(in the rows, 128 means zero)
One turn moves every row onto another: examples first, then more rows asked:
Meva: [144 114 105 139  88 154 143 121 129 174 133  99 137 131 147 148 138 148
 141  73 112 109 123 131 110 108 138 112  99 132 140 129 152 154 153 127
 175 142 108 143 136 124 112 124 135  95 113 133 136 140 116 154 136 169
 124 123  82 107 135 136 132 138 133 129 124 101 136 141 126 147 162 144]
Fenu: [168 101 135 114  85 162 136 111 136 158 126 106 125 138 126 144 128 146
 117  74 144 130 140 134  75 140 155 114 119 125 136 115 160 149 140 129
 150 136 125 127 133 116 104 131 120  99 123 144 151 157 107 143 127 165
 124 118 105  98 124 136 118 139 131  93 139  93 146 141 137 124 156 144]
rili: [118  91 140 144 109 133 130 117 113 159 128 151 129 170 150 134 128 103
 115  88 163 132 133 136  58 139 130 120 126 126 144 143 153 112 136 157
 167 116 128 104 137 127 129 120 116 102 119 150 132 135 104 143 125 148
 135 103 104 139 134 137 130 146 127 145 130 135 112 166 118 153 138 110]
bov: [143  92 138 135 105 154 167 129 131 141 147 124 121 139 122 161  86 113
 123  79 148 149 126 124  83 154 120 118 119 123 157 108 150 150 128 153
 158 156 137 131 101 127 118 119 103 119 109 124 114 119 142 145 114 159
 120 103  92 124 151 144  98 141 119 125 126 119 124 127 143 177 137 122]
gibi: [ 99  98 154 158 116 142 141 120 102 152 161 150 136 147 130 132 116 119
 145  80 168 135 128 128  97 137 123 137 103 120 130 131 139 120 134 155
 174 108 128 129 139 122 141 128 110  88 104 155 132 132 112 143 117 159
 130 103 101 119 122 145 120 142 114 130 122 141 120 147 129 161 144 104]
sol: [180  96 124 133 102 161 155 124 103 155 123 107 144 148 140 151 135 150
 127  86 125  99 125 139  84 133 152 113 117 138 129 130 156 137 140 136
 173 136 119 109 120 120 114 123 121 125 107 139 142 138 135 164 136 153
 121  98 121  86 144 120 147 144 150 118 150 108 128 126 132 161 154 148]
kab: [133 130 133 152 111 147 137 126 108 127 142 116 140 114 134 153  98 136
  85  94 157 131 108 118  66 121 128 115 150 128 137 102 159 145 126 161
 160 159 150 141 113 135 108 137 121 104 110 150 112 131 132 151 112 147
 105 101 101 114 128 152  92 140 140 113 153 135 126 133 127 154 132 117]
pep: [160 107 122 136  91 153 123 132 118 135 153 125 158 133 136 132 120 120
 116  82 131 120 112 151  77 103 145 139 119 114 146 133 128 137 166 116
 167 149 121 136 130 112 124 150 120 105 124 126 166 108 117 168 108 132
 133  93 116 134 108 136 132 124 107 107 131 135 111 127  92 152 127 118]
busin: [147 121 114 115  92 169 121 122 121 136 134 148 127 135 151 169 139 117
  85  90 135  96 128 146  84 125 136 146  99 131 149  93 132 129 149 139
 168 148 142 117 119 138 105 144 111 122 121 133 144 116 113 135 116 163
 144 120  90 124 124 157 149 103 120 112 151 127 121 122 121 146 125 132]
noku: [152 138 161 122 102 147 135 115 125 115 140 145 149 136 143 155 136 121
 129 110 142 115 139 130 122 143 151 130 128 114 152 118 130 113 104 120
 156 141 111 131 133 151 104 135 167 120 120 158 145 139 122 149 121 156
 130  97  97  90 122 154 115 156 118 134 129 147 130 132 135 144 137 128]
donog: [143 120 157 117  99 158 130 118 140 136 160 130 142 125 180 137 143 111
 109  97 129 120 144 128  94 136 152 109 111 120 142 124 124 118 123 109
 161 122 133 138 125 130 111 113 128 118 103 150 137 141 118 150 118 144
 133 105 105  83 118 166 119 114 126 163 126 149 142 148 108 157 131 119]
Napig: [153 109 142 136 112 160 116 104 107 144 130 127 143 114 146 138 135 125
 111 120 110 119 134 127  85 127 154 130 117 116 140 139 111 102 119 121
 147 162 106 129 120 135 121 118 158 122 119 144 129 129 118 147 136 159
 132 102  95  91 125 156 138 133  98 151 130 138 127 142 109 133 135 103]
kulik: [155 122 140 123  99 165 138 117 129 132 130 121 146 145 150 158 130 124
 118  70 158 111 114 139 101 120 127 147 110 122 170 105 175 116 120 130
 159 141 128 122 134 105 143 137 121 111 120 139 162 120 132 178 112 140
 126 110 108 131 112 135 127 114 104 117 144 141 126 129  89 157 147 137]
Pul: [147 101 156 113 107 138 149 114 125 143 156 125 148 133 144 118 133 108
 151 100 118 108 149 147  94 133 148 129 135 124 153 143 128  98 118 107
 134 139 105 116 113 114 102 124 142 116  82 148 134 122 124 139 123 151
 124 101  91 104 127 158 121 130 117 128 131 136 148 131 118 150 123 120]
Fona: [108 115 130 146 106 151 152 117  90 137 107 147 120 142 164 149 131 124
 147  91 153 110 111  96  86 122 114 126 133 128 137 137 147 130 121 160
 175 139 134 130 115 150 105 142 114 116 106 168 125 134 114 152 146 136
 130 130 123 114 118 147 134 122 115 128 131 145 124 144 131 156 134 112]
tedim: [152 114 126 176 131 134 143 125 104 139 134 107 144 112 128 155 102 119
 114  86 143 130 106 118  87 106 135 112 123 114 165 130 157 139 139 159
 158 155 122 113 105 151 110 126 109 116 113 141  99 115 151 150 105 145
 104 114  88 118 136 141 117 151 124 122 137 134 132 135 116 157 133 136]
Luvi: [140 121 114 134 133 156 148 151 119 137 146 105 135 133 136 145 146 163
 110  96 131 123 127 135  86 129 161 115 117 117 124 126 152 137 149 126
 179 142 140 133 141 108 125 144 128 109 116 150 150 129 110 143 127 154
 120 111 100  74 124 148 137 135 146 101 138 107 141 130 122 147 164 153]
sok: [123 109 134 146 118 141 144 120 105 136 118 134 122 136 137 138 126 123
 142  94 141 117 121 114  69 135 128 119 117  87 136 142 142 131 132 161
 159 128 132 119 131 162 100 142  93 114 115 173 132 113  94 131 137 135
 116 104 108 111 107 159 134 143  97 108 133 140 115 140 136 149 125 114]
lusi: [127 101 119 146 112 136 148 148 137 146 140 120 119 133 130 145  96 104
  94  98 147 155 125 130  75 104 123 133 122 109 139 132 132 139 138 136
 166 160 150 136 121 135 105 127 110  99 114 128 111 127 132 149 122 150
 109 120  89 128 151 154 106 129 125 149 138 112 136 143 125 178 156 129]
Vev: [162 109 141 121  96 145 138 122 107 132 141 133 150 128 135 142 122 132
 144 109 133 119 134 144 111  86 128 148  99 134 162  97 141 139 128 133
 158 159 147 120 129 128 107 156  96 114 109 131 162 116 139 130 124 149
 143 117 100 126 125 152 163 133 106 123 152 124 128 128 128 150 143 134]

kulik goes to Vev
gibi goes to sok
Meva goes to Luvi
Where do these go?
bov goes to tedim
noku goes to Pul

One turn moves every row onto another: examples first, then more rows asked:
rogig: [129 118 132 129 171 131 137 142 128 129 115 116 112 141 134 144 124 155
 120 138 135 123 126 132 126 152 150 110 118 120 129]
Mef: [137 104 116 111 130 116 131 116 140 126 105 138 128 131 140 113 120 142
 136 102  84 127 146 132 128 138 136 124 136 129 121]
tabo: [130 114 103 127 110 136 129 127 124 131 120 146 141 141 128 148 128 125
 129 131  94 121 127 144 131 120 109  98 137 126 142]
mino: [136 129 144 138 124 131 140 141 102 131 136 123 121 118 143 121 114 142
 129 139 123 148 133 111 127 136  96 135 113 144  97]
fupi: [109 118 141 116 103 121 115 117 126 128 130 133 146 128 141 108  98 108
 118 145 143 140  98 128 127 111 121 116 121 118 121]
dapo: [145 124 128 128 117 128 117 162 139 126 112 125 101 112 152 144 138 123
 122 130 123 132 115 149 115 150 127 135 124 134 115]
mula: [112 114 134 128 124 133 110 113 141 102 110 114 135 120 107 122 100 118
 115 130 113 146 125 122 119 116 113 152 117 145 128]
rim: [150 147 121 133 154 153 129 128 152 137 118 144 126 128 143 136 155 137
 126 148 141 118 122 149 124 130 128 122 126 128 117]
naz: [139 143 119 131 117 119 121 145 149 143 127 148 110 123 122 129 147 138
 139 125 121 123 122 119 141 152 118 143 143 123 114]
bevur: [121 129 116 122 117 125 126 130 119 135 136 127  83 139 132 136 132 133
 138 136 118 127 129 115 123 131 124 168 127 125 113]
sini: [110 122 143 107 124 113 125 107 120 129 124 129 140 130 142 108 116  96
 122 113 129 138 101 115 125 121 133 101 115 118 136]
Mutuk: [149 139 146 132 145 128 126 137 122 134 118 153 139 106 148 109 124 131
 148 123 120 111 138 111 118 146 102 124 135 136 108]
dud: [ 98 119 150 125 122 132 100 128 132 127 115 134 158 128 137  95 122 130
 114 131 155 137 120 123 125 119 112 128 120 119 125]
zusef: [118 114 115 114 129 131 137 128 107 111 116 112 161 134 109 113 118 121
 143 133 131 136 106 133 112 107 129 124 139 121 148]
lagu: [135 117 119 125 145 145 144 118 143 101 118 108 126 118 139 100 132 150
 129 131 112 125 146 107 122 110 118 144 135 120 116]
tuzev: [150 129 124 114 129 122 128 127 128 116 151 110 105 103 129 118 125 114
 130 139 161 115 138 118 119 126 139 144 128 119 138]
vaba: [124 113 117 142 114 151 143 151 133  96 125 112 135 129 119 140 129 141
 112 147 122 121 127 116 119 114 104 112 126 116 131]
mog: [131 125 130 139 129 122 118 141 112 116 151 118 114 127 120 149 133 117
 121 135 158 114 141 118 136 131 135 116 113 137 156]
balo: [126 138 125 125 125 137  93 112 152 125 137 134 135 130 134 106 122 124
 100 104 112 127 148 112 131 119 118 113 124 139 118]
sut: [138 135 143 121 132 150 150 121 116 142 101 146 140 123 131 134 104 124
 135 126 118 106 131 127 103 157 125 106 130 108 129]
vopa: [124 126 116 117 113 126 127 131 134 130 145 117 152 138 128  92 119 132
 137 116 122 116 130 132 121 131 138  79 129 116 136]
puv: [127 121 143 131 122 149 144 132 143 115 151 134 163 144 109 124 136 121
 120 149 123 114 108 133 123 134 114 122 130 109 127]
gav: [137 128 112 121 149 130 132 135 129 129 112 130 168 140 128 143 127 114
 119 118 137 129 126 148 118 128 148 104  98 126 130]
voket: [137 125 118 114 155 135 119 130 102 139 126 111  97 125 161 145 127 126
 134 143 115 132 121 138 135 126 127 138 135 128 138]
rogi: [ 96 126 155 122 137 127 112 102 135 135 118 120 142 124 138  89 127 118
 130 118 134 131 127 118 127 133 120 110 103 119 141]
zut: [115 102 127 141 149 137 133 109 121 124 129 107 146 145 120 111 122 142
 109 137 126 117 125  96 111 132 130 149 130 115 118]
Nes: [147 129 132 118 134 123  89 141 126 109 125 101 123 109 154 128 112 139
 124 106 138 142 127 121 123 113 118 135 128 127 130]
bem: [133 118 114 126 145 137 110 117 114 117 125  95 130 135 131 148  98 133
 134 148 145 128 122 128 129 111 125 114  96 131 129]
volo: [136 126 124 135 124 125 113 112 121 148 125 141 134 134 114 147 131 124
 125 131 147 128 149 152 150 144 144 126 116 143 149]
naza: [128 147 124 143 134 140 147 134 141 137 122 144 131 136 124 134 138 134
 137 143 122 104 124 126 148 157 146 128 143 113 143]
keri: [154 119 121 111 124 116 121 119 137 137 117 137 127 112 121 119 126 124
 123 116 158 132 143 145 127 144 156 154 133 123 125]
rogo: [119 111 133 133 120 117 111 107 127 157 116 105 113 139 138 114 115 126
 138 111 101 129 140 109 121 122 126 137 144 133 120]
koz: [132 131 149 121  93 124 123 138 144 140 135 134 134 143 126 129 135 108
 142 110 102 128 122 138 129 122 114 112 149 129 127]
Modav: [152 144 126 119 130 131 115 127 159 134 126 125 147 101 152 111 120 122
 134 117 121 135 136 164 120 136 129 124 111 120 136]
rodu: [110 128 122 133 135 142 151 136 105 123 127 125 110 151 130 145 128 129
 127 142 119 109 128 115 125 138 156 151 131 116 139]
nako: [131 133 136 121 124 156 159 122  85 140 117 127 129 138 131 148 110 129
 115 132 125 146 127 121 116 130 114 124 123 117 120]

fupi goes to sini
rodu goes to naza
mino goes to nako
Where do these go?
puv goes to koz
gav goes to Modav
keri goes to tuzev
lagu goes to vaba
voket goes to rogig
zusef goes to vopa

